name the system of each run:
lifar, run 1 (8 x 18):
[[ 23  -3 -16  22  11 -14   7  -8 -24 -19 -25 -23  13 -10 -26  -4  47  -7]
 [ -2 -47  -8  27 -33   2  -4   1  10 -21  -2 -13 -16 -29 -10   4  -9  22]
 [-33  20   8  11 -11  36  15  12  27 -12   1  -7   5  -4 -39 -24   0  -4]
 [  2 -20   4 -11  38  28  13   7   2 -33 -14  -5  13  -3 -12  37  -4 -11]
 [ -8   3 -24  36   8   9 -36   3 -25   4 -18  -6   7 -29 -17   1   3 -27]
 [ -2 -15  20  23 -20 -16  23  -3  -9 -20 -15 -21   2  -5 -32   7 -41   2]
 [-27  10 -25  23  11  27   7  28   0 -23 -35   5   7   1  -4 -23   0  26]
 [ 26 -14  -1   6  23   9  19 -10 -12 -17  -4 -28   7  -9 -48  12  30  -1]]
kos, run 2 (8 x 18):
[[ 20 -45 -30  28  -8 -21  -9   6 -24 -18 -35   4  -5 -14  18   8 -13  32]
 [ 11 -14  -9  44 -40 -17   4  -9  -4 -20 -20 -23   2 -27 -35 -25  27  -4]
 [  4 -49  -2  11 -24  24  23  10  32 -40 -12  -2  -3 -18 -15   8 -11  28]
 [ -2 -12 -25  33  16  45 -16  10   0 -20 -21  -8  10 -33 -40   1  27 -14]
 [ 12 -42   3  18   4  17   3   1 -15  -9   2 -21 -11 -18 -43  32 -49  15]
 [-32  -5 -28  54 -16  21 -36  19 -12  -4 -26   3  -1 -32 -13 -15 -24  -6]
 [ -8 -10  -8  31   0   9  25  10 -18  -6  -3 -31 -13   3 -55 -14 -27  54]
 [-29 -37 -44  33  -5  25 -36  19  -2  -3   3  -5 -25 -34  12  -6   9  39]]
sif, run 3 (8 x 18):
[[ 35 -12  13  -8  15 -21  29  -2 -21  -8 -23   1   7  22  -7  23 -45  17]
 [ 56 -12   1  -6 -23   9  11   0  24 -10 -30  39  20  -1  -1  -1   0 -16]
 [ 32   9  26 -26  19  25  38  -4   8   3   9   3  10  25 -43  16 -23   3]
 [ 20 -13  -4 -19   1  49 -13  15  35   7  -4  49   7  -7  12  18 -23 -16]
 [ 16  41   0  -6  37  40   2   9 -14  32   4  10   9  16 -50  -5 -14 -11]
 [  6  -7 -25  -8   9  35 -22  22   8  31   2  45 -14   7  26   2 -44  31]
 [ 24  47 -27   5   8  26  -7   6  -6  45   2  21   2  13 -34 -46  29   9]
 [-12  -7 -14 -22   7  18  -3  12   9  38  42  14 -35  21  23  -8 -22  68]]
teda, run 4 (8 x 18):
[[ 38  39  25 -11   2 -23   0 -14 -17  21 -23  25  32  17  -7   9 -26 -63]
 [ 44  28  32 -23  15 -24  55 -15  -9 -15 -22  -5  31  35 -30   1   7 -19]
 [ 70  21   4 -35   3  13  27  -7  23  10 -15  43  26  25  -5 -12  31 -17]
 [ 58   8  25 -27  -6  16  30 -25  24  19  34  -6   7  11 -60  -6  33 -12]
 [ 42  15  22 -35 -24  36  25   2  43  37  24  42   1  25 -28 -14 -30  10]
 [ 20  49   4 -16  18  36  12  -2  -5  58  39  -4  -6  24 -65 -25  -6   9]
 [ 34  15   0 -31   0   3  28   6   2  53  32  19 -24  48 -12 -23 -30  69]
 [  3  56 -22   1 -10   1 -10  -1  -9  70  37   3 -21  24 -21 -66  28  36]]
pata, run 5 (8 x 18):
[[ -5 -34 -37  27  21   5 -45  -2 -30   3  10 -25 -19 -36   2  20  28   9]
 [-34 -26  14  22 -20 -35  19   0 -16 -23   5 -45 -19  -3  -5   5 -37  36]
 [-69  17 -10   5  17  12   7  25  13 -42 -19  -6   6   5  28 -15  20  11]
 [  9 -20  -6  10  47   5  15  -5 -25 -43 -21 -35  16 -11 -28  30  37 -11]
 [-13 -62  -8  15 -16 -12 -21   0   3 -33  -8  -7 -12 -33  41  35  -9   6]
 [-51   5  21  32 -22   1  13   8   4 -43 -25 -28  11 -17 -26  -2 -33 -25]
 [-11 -16  -3 -15  40  26  20  24   8 -48 -43  19  23  11  28  29 -14   1]
 [ 17 -23 -25  43   2  16 -30   4 -21 -23 -45   1  18 -43 -23  14   5 -36]]
kos, run 6 (8 x 18):
[[-11  11 -18  24 -16 -23 -14   6  -7 -20 -46  15  17  -8  29 -22  17 -19]
 [ 39 -15  11  -6  -2 -22  50 -10  -2 -25 -15 -16   8  19 -24   0  13  26]
 [ 19 -35 -23   7 -16  10 -26   0  20 -20 -22  25   5 -31  29   9  29 -15]
 [ 30   1  25   9 -10   4  28 -16   2 -16  -7 -20  19  -7 -64   3   0 -31]
 [ 15 -35 -14   3  -6  33 -12  20  18 -15 -30  42   5 -15  20  23 -40   5]
 [ 31  25 -15  35   7  11  -2  -3 -31  15 -24  -9  16  -7 -65 -22   9 -19]
 [ 28 -51  -6   7 -29  10  -4   6  11   9   6  21 -21  -9   2  15 -59  44]
 [-11  33 -26  42 -24  30 -29   9   1  21  -8   2   5 -25 -42 -48  27 -18]]
lifar, run 7 (8 x 18):
[[ 33  -9  31 -15  17 -30  23 -26 -24   0  15 -32   5  12 -23  31  -8 -12]
 [-39  -6 -35  22  -8   2 -33  22  -8   8  -9  18 -17  -9  45 -14 -15  29]
 [  8  29  32 -12   1 -23  39 -23  -3   2  20 -35   7  21 -42 -12  24  -9]
 [-19 -43 -24  -9  14  11 -15  18  10 -21  -5  16 -15  -6  60  24  -2  36]
 [ -6  47  11  10  -8  -8  -7 -19  -6  26  26 -25   4  -6 -42 -32  48 -40]
 [-11 -56  20 -20  -7 -12  11   2  18 -34   1   3 -10  -3  47  47 -47  19]
 [-33  69 -15  16  -1   8 -22   5  -2  19 -10   7  17  -2  -5 -51  50 -36]
 [ 42 -56  37 -29   0 -37  39 -23   6 -41   2 -17   5   4  13  56 -17   0]]
Motot, run 8 (8 x 18):
[[ 33  -4  -1 -35  21 -34  11   2  -9   1 -21  35   7  34  60  19 -17  16]
 [ 48  29  12 -18  -8   5  -2 -20  21  12  -5  21  28   0 -15 -10  49 -61]
 [ 38 -27  36 -46 -16 -24  34 -13  23  -3  14  20  -4  27  30  30 -39  14]
 [ 20  39   0 -16  -9  41 -15   9  37  18 -19  64  26   4   4 -19   6 -52]
 [ 66  -9  30 -34   1  -3  46 -15   4  25  24   6  -4  36 -36  18 -42  27]
 [ 32   8 -24   6 -52  19 -36  10  30  36 -21  75   4 -10  27 -32 -18 -14]
 [ 28  24  40 -24 -28  13  53 -11  29  27  41  -9  -8  31 -69 -25 -19  22]
 [ 13  -6 -40  -6 -23  20 -28  27  18  44  -3  69 -23  13  53 -29 -32  55]]
Motot, run 9 (8 x 18):
[[ -8  28 -16  13   2  27 -47  12  -5  35  -9  37   6 -12   7  -4 -28 -36]
 [ 23  14  25   5  -7 -30  30 -15 -28  20  10 -26  -2  21 -46  -4 -34  10]
 [  0   8 -28  17 -35 -22 -19  13   0   6 -34  36   0   3  46 -36   0  15]
 [  4  24  17 -15   0   5  40 -12  16   0  26 -26   0  16 -42 -25  47  11]
 [ -2 -33 -24 -19   4   1 -22  10   9  11  12  26 -22   2  64  12  -2  42]
 [-10  34  14  -4   4  28 -16 -13  10  25  37 -18   2 -16 -44  -7  32 -51]
 [-10 -21  11 -14   6 -35  -1   1 -21  15  18  -1 -23  22  43  27 -64  35]
 [-12  62 -14  20  -2   7 -27   3  -8  22 -20  15  21  -7 -14 -39  34 -53]]
teda, run 10 (8 x 18):
[[ 33  -7  -9  -6 -12  -1  14  12  15 -19 -45  44  21  12  26  -6 -11   4]
 [ 24   3  -4  12  15  18   3 -12  -8  -9  -2 -22  13 -19 -50  -3  53 -26]
 [ 39 -43  10 -15 -25  16  25   5  34 -12  -6  28  -3   4   3  18 -30  26]
 [  8  27 -11  25   0  38 -26  -1  -4  26   2   4   8 -21 -57 -17  10 -37]
 [ 21 -28  11  -7   5   7  45   8  -1 -13   0  -7  -7  22 -25  15 -49  56]
 [ 22  28 -41  22   0  24 -41  12 -14  48 -16  37   3  -7 -13 -35  10  -4]
 [  3 -26   6  10  -5 -14  42  -5 -10 -17  17 -48 -21  11 -41  -6   1  63]
 [ -4  10 -43   8 -24  36 -33  26  25  28 -11  57  -8  -3  33 -39   0  21]]
pata, run 11 (8 x 18):
[[ 20 -41  -9   9 -19  15  13   4   8   5  13   2 -23  -3 -23  -1 -25  55]
 [-39   8 -19  16 -11  43  -5  22  20   9  13   0 -19  -7 -20 -31  -4  38]
 [ -1  -5 -13  -4  42  31  22  12 -13   0  13 -19 -10  14 -35   4   2  48]
 [-19 -29 -41  18  14  13 -30  11 -16  10  16 -12 -28 -19  10  -1  19  47]
 [-33  -9  -1  27  -5 -14  19   0 -20 -12  16 -51 -21  -3 -32 -12  -4  47]
 [-56 -10 -18  -4  25  10  10  19   5 -30   8 -19 -14   4  30  -4  28  46]
 [-30 -14 -13  22  34   3  -1  -4 -24 -30   4 -55  -5 -22 -27  12  42   4]
 [-35 -51  -1   1  15 -19   3   4  -7 -44   7 -34 -18 -12  35  37  -3  26]]
sif, run 12 (8 x 18):
[[-52  14  10  25 -18  -4  -1   9  -5   1   6 -21  -9  -4 -12 -14 -36   8]
 [-34  -2 -23  17   3   2  -2  17   1 -34 -32  -3   8  -8  23 -15  25  12]
 [  7 -24 -16  19  18 -10   4  -7 -26 -12   4 -38 -11 -11 -20   5  29  25]
 [ -6 -35   5  26 -50 -13  -9  -8  12 -11   7 -11 -14 -28  -2  -1 -13   3]
 [-35  17  17  14 -12  -3  28   2  12 -35 -12 -24  10  -1 -22 -16   9  -9]
 [-21 -37  -6   3  19   9   5  10   6 -46 -12 -13   0 -14  18  29   4  12]
 [ 14 -18  -5  33  -5   2 -11  -9 -16 -13 -14 -21   9 -32 -39  11  13 -26]
 [-18 -19  12  22 -24  -6  15   7   0 -23 -13 -12  -4  -6 -13   8 -57  14]]

runs to name:
run 13 (2 x 18):
[[ 17 -13  -5 -27  19 -45  27   5 -17  -8 -16  10  -6  42  59   8 -11  54]
 [  2  30 -20  14 -18 -27 -33 -16  -7  19   7  -4   5 -18  14 -36  78 -35]]

teda
run 14 (2 x 18):
[[-33 -20  11 -18   4 -34 -28 -20  -7   7  49 -33 -23 -15  49  29  28 -13]
 [-69  27  26  -8 -27 -42 -11  -9  13  -3  29 -20  -7   0  46 -13  13 -27]]

lifar
run 15 (2 x 18):
[[ 15 -14   2  13 -44 -13 -12 -21  16   0  17 -11  -4 -29 -13 -14  39 -22]
 [-10 -11  25 -11 -17  32  28   5  43 -27   2   7   6  -2 -17   6 -17  -7]]

kos
run 16 (2 x 18):
[[ 16   5 -46  19   4  16 -35  10 -15  30  -8  23  -8 -11   5 -26  26  18]
 [ -8 -30  -3  17 -22 -13  20  -4  -2 -12  20 -39 -23  -7 -21 -11   9  47]]

teda
run 17 (2 x 18):
[[ 30  15 -31  16   3   7  -8  10 -12   3 -39  25  17   0  -4 -26  24   1]
 [ 25 -29  -5   4  -3   3  27  -5   6 -20   3 -22  -5  -5 -31  -1  33  32]]

teda
run 18 (2 x 18):
[[-26 -26   4  12  -6  23  32   8  18 -35  10 -34 -13  -8 -36  -4   3  41]
 [-41  -3 -13   7  34  55  -5  17  12 -26   7 -20  -1 -17 -22   8  23   3]]

lifar
run 19 (2 x 18):
[[ 16 -10 -12   4   8  29 -20  -3   1  20  18   0  -7 -20 -25   8  15  -7]
 [  1 -16   5  -2  -6  -1  -1   0  -4  18  20  -4 -19   2  -4  11 -39  22]]

pata
run 20 (2 x 18):
[[-35 -23  -7  -3  12   1  -4   1   9 -40  -1 -20  -2 -17  32  15  44   0]
 [-19  -9  20   1  22 -18  19 -10 -12 -42  -5 -44  10  -6 -11  28  15 -21]]

kos
run 21 (2 x 18):
[[ 43  -5 -25   2  11 -14  -3   6 -28  19 -27  24   0  19  16  -3 -16  29]
 [ 51   3  -2 -11 -21  -7  16 -11   7  26   4  18  -2  16 -14 -22  11  19]]

sif
run 22 (2 x 18):
[[-76  -5  22  12  -3   0  -2  15  10 -44 -10 -20   3 -14  21  22 -34 -25]
 [-36  18 -12  15  51  -8  21  18 -36 -42 -43 -27  16  17   0   2   3  14]]

kos
run 23 (2 x 18):
[[-14 -56   7  10 -37 -10  -6 -16  26 -38  20 -31 -14 -40   9  17  35  -3]
 [-45 -13   9  13 -25  32 -26  15  35 -24 -10  20   5 -33  17  14 -33 -39]]

teda
run 24 (2 x 18):
[[ 10   5  21 -12  -9   6  37   2  16 -13  -3   0   6  18 -23  -4 -15   8]
 [ 20  20 -12 -13  19  32  -6   7   6  21   0  25   8   8  -9  -9  10  -5]]

teda
run 25 (2 x 18):
[[-16  47 -22   5  22  11   6  16  -9   8 -19  10  11  22  -3 -40  25  12]
 [ 16 -23 -10 -23  21  -7  17  -7   1  -1  25 -14 -17  14  15   4  42  48]]

teda
run 26 (2 x 18):
[[ 43  -3   6 -32  34  11 -10 -16   4  -7  -8  19  28  -5   8  35  43 -58]
 [ 45   0  37 -16  -5 -22   5 -18  -6   3 -13  17  23   4  -4  36 -42 -57]]

kos
run 27 (2 x 18):
[[  5 -23   4 -17  27  21   6  10   8 -24 -18  19   9   2  18  36 -25  -4]
 [ 31  -2   4  10   8  23  -4  -2  -3  -5 -22   9  20 -17 -34  15  -8 -40]]

Motot
run 28 (2 x 18):
[[ -3  12   4 -11 -18  29  18  13  38  -8  -6  25   6  10  -2 -23  -2   9]
 [ 27   4 -15 -14  33  32  -1   2  -1  15   8   9   3   7 -18   3  24   5]]

kos
run 29 (2 x 18):
[[-39 -29  29   0 -28  -4   8  -9  21 -11  47 -40 -26 -16 -11  16 -19   9]
 [-65  24 -18  14  24  32 -28  31  -4   0 -12  14   0  -2  25  -7 -25   2]]

Motot
run 30 (2 x 18):
[[ 13 -39  21 -35  -1  47  32   1  54 -23  32   3  -7  -3 -16  24   5  20]
 [-20  21 -15  -3  26  59 -45  13  13  24  12  23   5 -23  -5   9  10 -45]]

lifar
run 31 (2 x 18):
[[ 21 -13  20  11 -49 -33 -10 -23  -2  17  14  -9  -8 -16  -8   3 -20 -23]
 [-28  34  20   8 -13   5  25  13  12 -19 -24   6  18  14 -14 -18 -27 -17]]

teda
run 32 (2 x 18):
[[ 11 -22 -13  28  -5  23  -9   0  -1 -10  -7 -13   1 -29 -36   4   7  -7]
 [ -7 -34   3  -1  -8  14  11  10  14 -16   2   2 -11  -1   3  16 -42  31]]

pata
